In the rows, 128 means zero.
Each path below is one point turned by a fixed rotation once a step. After each direction that follows a path, write how fast that rotation turns it, in deg/step (0 if it stays still).
Each turn is a multiple of 5 degrees from 10 to 175, or 0.
Each row of a path follows its step; steps can be skipped.

step 0: [130 127 132 130 138 130 138 119 125 123 134 124 129 122 121 131 141 130
 138 129 134 132 135 129 115 123 123 132 125 129 132 125 122 130 128 124
 131 132 124 137 128 126 131 127 130 136 122 122 128 126 121 132]
step 3: [134 128 134 134 124 131 127 121 129 135 126 135 132 119 123 135 135 134
 133 136 128 136 126 124 120 130 133 124 115 129 128 126 126 124 137 129
 134 125 129 128 127 135 124 131 135 132 129 124 117 127 122 133]
step 6: [123 127 127 124 131 133 120 117 122 134 131 126 131 117 124 130 137 141
 121 127 126 141 130 130 133 130 129 127 123 122 129 132 133 128 134 132
 127 135 133 129 130 129 132 126 122 132 119 130 124 130 118 126]
step 17: [132 120 134 123 136 124 120 128 126 129 123 124 126 132 130 121 130 130
 117 125 131 137 126 122 127 121 118 129 128 121 136 125 126 126 119 128
 132 131 140 129 122 119 129 128 123 123 122 133 138 131 127 128]
step 23: [127 129 130 121 130 116 128 128 133 128 132 128 119 129 133 127 129 126
 125 116 130 124 133 131 125 125 119 135 124 125 125 137 129 128 129 136
 128 127 140 135 121 136 131 130 133 130 129 134 129 132 130 111]
step 24: [121 129 140 139 131 140 131 129 131 138 126 137 134 121 135 128 130 128
 124 135 128 131 128 125 127 131 123 132 128 125 134 123 136 124 125 135
 130 124 133 131 126 128 126 133 128 127 131 133 113 128 129 128]
step 26: [126 121 130 127 132 117 130 131 126 126 132 124 124 134 127 131 126 130
 130 118 135 121 132 122 122 132 126 132 126 122 129 116 128 123 133 129
 122 128 129 133 125 121 126 132 141 130 139 138 132 121 119 125]
step 34: [118 126 135 135 133 131 137 139 135 121 133 131 128 122 131 127 133 125
 118 126 138 131 133 127 127 128 126 133 128 128 130 122 124 125 130 122
 118 138 128 128 131 136 132 135 132 135 122 130 132 134 132 121]
[129 128 127 125 130 130 125 129 130 132 126 128 128 127 126 129 127 128
 129 126 128 132 127 130 127 127 130 128 128 129 129 129 128 126 127 126
 130 129 128 129 129 127 127 127 127 127 126 128 127 127 128 130]	135
[128 128 128 127 128 128 126 126 129 126 125 131 127 129 129 129 130 129
 127 128 130 126 126 129 128 124 128 130 128 126 128 129 130 129 128 128
 129 127 127 130 126 126 127 127 132 126 129 130 128 130 125 129]	120
[131 128 129 125 129 130 128 126 127 128 130 127 128 126 129 129 129 129
 128 131 128 128 126 126 128 131 127 128 128 128 126 130 130 129 128 128
 129 129 131 126 130 127 128 130 129 126 127 127 129 130 128 132]	135
[129 130 126 129 127 127 126 127 127 127 129 128 125 129 126 127 128 128
 127 127 129 128 128 126 126 130 129 130 128 128 128 126 127 131 129 126
 128 129 127 124 128 125 127 126 130 128 130 129 126 126 129 130]	65

step 3: [130 136 127 130 130 118 133 130 130 124 127 134 129 128 118 122 130 132
 132 127 129 124 127 129 125 133 116 137 133 122 138 136 126 119 125 126
 127 132 131 124 130 127 119 127 120 121 125 121 128 135 139 122]
step 9: [127 122 134 126 137 136 128 125 143 125 125 126 125 144 128 124 126 120
 130 124 129 126 125 131 122 133 128 134 132 134 122 126 126 133 127 131
 128 123 130 117 137 131 134 126 135 123 119 124 131 130 131 124]
step 14: [133 118 126 119 125 137 122 126 121 127 127 126 123 129 126 124 122 137
 119 129 133 120 120 135 123 130 125 120 130 134 136 132 137 125 121 133
 121 124 132 132 126 134 122 128 125 125 129 124 127 127 137 129]
step 17: [126 131 129 120 138 137 130 131 133 131 132 125 121 133 128 130 125 126
 135 120 123 122 117 129 125 134 128 124 136 129 124 124 127 134 119 128
 130 132 119 124 141 132 126 119 127 136 131 130 120 128 134 130]
step 20: [115 139 126 123 129 138 129 126 127 122 125 130 127 124 118 125 123 121
 129 121 119 125 128 126 125 124 124 142 133 128 130 127 135 127 130 125
 132 133 133 123 122 128 123 124 122 123 129 121 134 123 135 128]
step 22: [121 133 129 130 126 134 133 128 127 121 121 124 126 113 127 128 118 131
 128 126 138 123 124 133 133 131 121 126 133 133 129 133 139 128 128 133
 131 121 133 132 127 138 129 129 129 126 124 120 129 127 139 122]
step 27: [117 136 126 128 120 136 125 123 131 123 124 118 126 137 128 127 119 126
 130 126 117 128 120 126 124 134 123 131 125 131 128 129 120 129 124 126
 121 128 130 117 124 119 128 131 131 128 122 137 129 127 135 125]
step 30: [130 137 122 127 128 128 130 127 125 126 124 125 125 128 129 128 123 139
 132 129 135 126 120 126 122 123 114 130 132 129 130 129 133 122 122 133
 122 130 125 121 120 139 130 134 120 125 127 118 128 139 129 124]
[128 126 130 128 130 129 127 125 129 129 130 127 126 128 127 126 129 129
 127 126 128 126 131 131 126 129 128 127 128 124 126 128 127 127 129 127
 128 128 131 128 129 129 125 127 128 127 127 127 126 128 125 128]	10
[130 128 129 125 126 125 128 126 125 128 131 128 126 130 128 127 127 131
 130 128 126 128 128 128 126 127 128 126 128 128 127 127 127 130 125 128
 127 128 127 129 126 128 127 129 126 128 127 131 128 130 130 129]	25
[126 129 129 126 127 129 126 128 129 129 130 130 127 129 129 126 130 129
 126 126 129 131 129 128 129 128 132 130 129 127 128 128 129 130 129 127
 130 129 128 125 129 130 131 127 126 127 130 128 127 128 129 127]	90

step 0: [133 120 128 126 134 130 123 128 128 124 135 129 135 130 121 132 124 132
 123 130 129 133 136 131 131 127 132 126 136 133 127 122 126 128 122 129
 124 136 129 138 130 134 129 113 121 129 142 133 133 120 135 135]
step 13: [132 125 134 123 127 122 126 118 130 137 130 130 134 120 134 129 125 139
 126 127 132 116 129 136 136 126 129 123 131 119 123 126 129 127 124 131
 127 130 122 136 132 128 122 118 126 131 135 124 129 119 130 118]
step 17: [133 120 119 130 134 137 131 125 132 124 116 134 128 129 129 134 132 123
 127 127 125 118 126 135 128 125 134 120 132 132 121 112 124 131 130 132
 136 133 134 130 128 126 123 125 130 130 133 123 139 128 129 133]
step 19: [133 127 132 128 121 124 112 130 137 124 127 132 128 133 123 140 131 128
 123 132 117 124 135 127 127 126 133 129 131 128 138 130 125 137 130 121
 130 137 129 128 135 134 135 124 125 131 123 128 128 120 129 127]
step 22: [124 126 129 124 123 124 119 128 126 145 123 132 126 129 131 129 130 132
 131 126 121 121 126 141 130 125 131 124 127 127 124 125 138 134 127 127
 128 129 125 139 132 131 127 118 122 132 134 135 135 119 131 120]
step 28: [127 126 137 134 118 130 121 131 136 122 129 121 127 131 120 130 122 132
 126 137 123 128 138 136 131 130 124 130 135 121 138 127 119 135 123 127
 130 129 132 126 134 131 138 118 130 127 123 125 133 122 123 130]
step 30: [132 118 124 132 119 130 132 124 142 142 124 126 127 124 132 128 127 130
 119 127 132 124 122 134 129 134 137 119 123 125 130 128 130 134 125 129
 133 123 134 134 123 119 124 127 122 123 123 126 137 129 127 132]
step 31: [134 122 133 121 117 124 125 125 124 137 132 127 126 126 126 134 122 134
 128 135 131 121 130 132 135 131 132 120 134 123 122 122 133 129 124 132
 125 124 124 136 135 132 121 113 130 125 134 128 132 118 131 128]
[129 129 127 128 127 123 127 128 128 129 128 129 128 128 128 131 132 126
 129 128 126 128 128 127 128 125 128 128 131 127 129 127 130 127 128 128
 129 128 128 129 129 126 128 131 129 128 128 129 125 129 131 129]	140
[126 127 132 129 131 127 127 131 128 130 128 129 128 127 129 130 129 130
 128 128 130 128 127 128 127 130 127 127 127 127 128 129 128 126 129 129
 127 130 128 127 127 127 126 129 129 126 130 133 129 128 129 125]	35
[130 128 128 126 128 129 130 126 130 132 126 129 127 130 127 127 128 128
 130 129 128 129 128 125 127 128 128 128 127 128 128 128 125 126 127 126
 128 130 129 129 128 126 127 128 128 126 127 128 129 132 127 126]	80
[127 129 127 129 129 127 128 129 125 130 128 127 126 129 129 127 127 128
 128 130 130 127 131 129 130 127 125 128 127 127 130 130 130 125 128 130
 131 129 130 128 129 125 128 127 126 129 124 127 129 128 128 130]	20

step 15: [129 134 126 129 114 121 116 127 128 129 117 123 126 130 130 125 127 141
 132 131 132 115 124 121 134 133 130 124 124 130 124 136 127 137 133 120
 127 126 127 128 136 131 125 122 128 125 130 129 125 130 128 136]
step 19: [123 133 126 119 126 121 125 131 133 132 130 128 128 115 122 131 137 136
 131 118 127 126 134 126 130 128 131 132 123 130 119 135 136 120 122 124
 131 122 139 128 127 127 122 137 124 133 127 136 120 131 122 128]
step 20: [123 129 135 120 124 131 121 134 129 127 125 127 122 128 135 127 134 147
 126 116 136 118 129 129 128 116 128 129 129 130 121 129 132 121 134 126
 123 126 131 130 131 124 124 130 121 123 131 127 124 127 134 133]
step 21: [129 126 119 123 123 127 117 137 130 128 118 125 131 128 133 129 126 140
 134 134 136 124 115 130 133 131 135 118 121 130 117 129 126 132 130 126
 125 133 124 133 134 126 129 126 122 130 129 130 120 130 135 131]
step 28: [131 127 120 124 135 123 130 144 124 128 122 130 125 131 122 130 129 131
 125 123 122 130 124 125 132 120 127 132 120 135 121 123 121 129 130 134
 128 130 134 124 123 125 122 128 137 135 115 130 125 131 122 138]
step 29: [138 125 125 117 129 123 129 136 126 136 128 128 111 133 129 131 127 132
 127 128 122 124 120 130 118 122 132 140 122 128 125 124 130 128 130 134
 128 133 135 130 126 127 134 134 132 123 131 119 121 128 122 127]
step 34: [137 135 127 124 132 120 130 135 123 139 129 128 127 132 124 122 132 128
 123 123 127 136 123 122 132 128 124 136 116 134 120 129 132 128 136 125
 136 136 130 127 124 133 124 135 134 131 115 126 126 127 123 134]
step 35: [132 135 127 114 126 127 134 135 119 137 132 130 115 126 130 128 127 127
 120 125 127 126 122 126 121 120 131 136 121 119 126 131 132 130 138 129
 131 127 130 121 134 129 132 138 119 127 130 122 128 130 125 126]
[127 127 128 125 127 130 128 128 130 128 128 129 129 128 130 128 129 127
 128 127 126 129 129 126 131 129 130 129 131 129 131 128 127 124 127 128
 129 129 130 128 130 128 128 130 127 128 132 128 129 127 127 129]	60
[127 129 129 129 125 129 126 131 128 126 128 131 130 130 128 126 126 127
 130 127 130 129 126 128 128 127 131 128 129 130 127 129 129 129 127 127
 127 126 127 125 129 128 131 128 127 128 128 129 130 127 129 126]	70
[129 131 127 127 130 129 128 129 128 128 128 128 127 129 129 128 128 128
 130 129 128 126 127 127 127 130 129 130 126 129 127 129 127 129 129 126
 125 130 128 132 127 132 128 127 127 126 131 127 131 128 128 127]	130
[128 128 130 129 129 125 130 129 127 126 129 129 127 129 130 125 128 127
 128 131 127 130 128 128 127 128 128 126 128 128 129 128 130 126 129 127
 130 130 127 125 129 128 127 127 125 127 128 127 130 128 123 128]	10
[129 127 130 129 129 127 126 128 126 129 130 128 127 128 128 127 126 125
 131 128 127 128 126 127 127 128 130 129 127 128 128 129 125 124 129 129
 129 124 128 129 129 129 127 126 130 127 129 128 127 130 129 131]	20
[130 127 128 128 126 126 129 128 130 127 129 125 129 125 129 129 127 127
 129 128 130 126 123 127 131 129 127 126 130 126 128 129 128 130 128 128
 128 130 127 127 128 127 128 128 131 128 130 129 130 129 128 129]	120

step 10: [125 129 131 123 131 117 125 124 125 124 118 131 129 126 123 122 121 134
 128 121 123 120 128 122 120 126 141 131 115 135 125 133 129 130 132 126
 125 117 132 129 123 131 130 125 124 123 130 128 128 126 119 126]
step 12: [126 130 133 122 133 123 130 131 122 132 131 130 127 116 133 127 124 120
 127 121 135 112 127 134 129 119 126 134 121 124 131 136 121 129 128 133
 134 123 128 131 128 120 126 122 117 127 125 131 136 123 129 131]
step 14: [132 133 126 126 130 123 127 118 130 125 132 138 129 131 130 123 127 128
 119 122 123 108 130 117 127 124 127 129 131 123 131 133 127 128 132 123
 134 118 122 135 134 134 125 129 126 124 134 127 125 134 133 125]
step 21: [133 116 129 129 128 130 126 122 121 135 130 123 129 131 127 122 121 115
 129 117 135 119 133 130 122 135 132 124 118 129 129 129 126 129 133 128
 131 126 131 137 136 126 134 125 115 123 131 133 127 131 126 128]
step 24: [139 124 126 125 137 123 131 127 116 129 124 134 123 135 128 125 121 127
 129 119 133 119 124 129 132 120 130 134 122 123 125 129 123 124 124 130
 129 134 135 127 131 135 136 125 125 140 132 133 125 123 121 131]
step 27: [138 123 132 127 133 134 126 122 126 126 110 138 135 125 127 128 130 126
 129 113 123 114 126 130 124 124 131 128 128 127 133 131 122 128 127 125
 131 130 122 122 133 124 130 130 131 121 127 129 128 129 121 134]
step 30: [125 132 137 118 130 127 130 127 124 127 129 123 126 131 141 120 127 125
 130 115 132 113 125 127 122 127 130 135 126 119 135 129 121 131 124 126
 129 129 129 137 131 118 128 125 127 122 126 132 137 123 127 124]
step 34: [129 125 129 128 127 135 122 125 126 122 130 124 128 137 132 129 129 133
 124 126 141 124 132 123 128 124 121 134 129 127 129 129 124 136 133 127
 140 129 126 134 132 131 134 126 119 113 130 128 131 126 112 130]
[126 130 127 128 129 129 128 127 129 128 126 128 129 127 129 129 129 130
 131 126 129 130 129 127 129 126 129 128 128 129 132 130 125 125 131 127
 129 129 128 128 128 131 128 129 129 128 126 131 128 129 130 129]	90
[129 129 129 128 128 131 126 128 127 127 125 129 129 131 126 129 130 131
 126 129 130 128 125 129 126 127 125 128 129 129 127 130 130 129 127 129
 127 129 130 125 127 130 128 129 128 127 127 129 125 129 126 129]	40
[125 130 127 130 126 130 126 128 127 129 127 130 128 130 125 128 129 129
 130 128 129 126 131 129 127 128 126 130 128 125 128 126 127 129 130 126
 128 128 125 126 130 126 129 126 127 127 127 126 127 128 130 128]	160
[128 125 129 129 127 128 126 130 128 125 127 123 129 130 130 125 128 127
 129 129 130 128 128 126 129 129 126 127 129 128 128 126 127 131 128 127
 127 127 127 129 128 129 128 131 129 127 127 129 128 128 131 127]	25
[127 127 127 128 127 128 127 125 128 129 128 128 128 130 127 127 127 128
 129 128 127 129 126 128 126 129 129 129 128 128 126 128 130 128 130 126
 125 125 130 130 130 130 126 126 127 129 130 132 128 129 130 127]	95
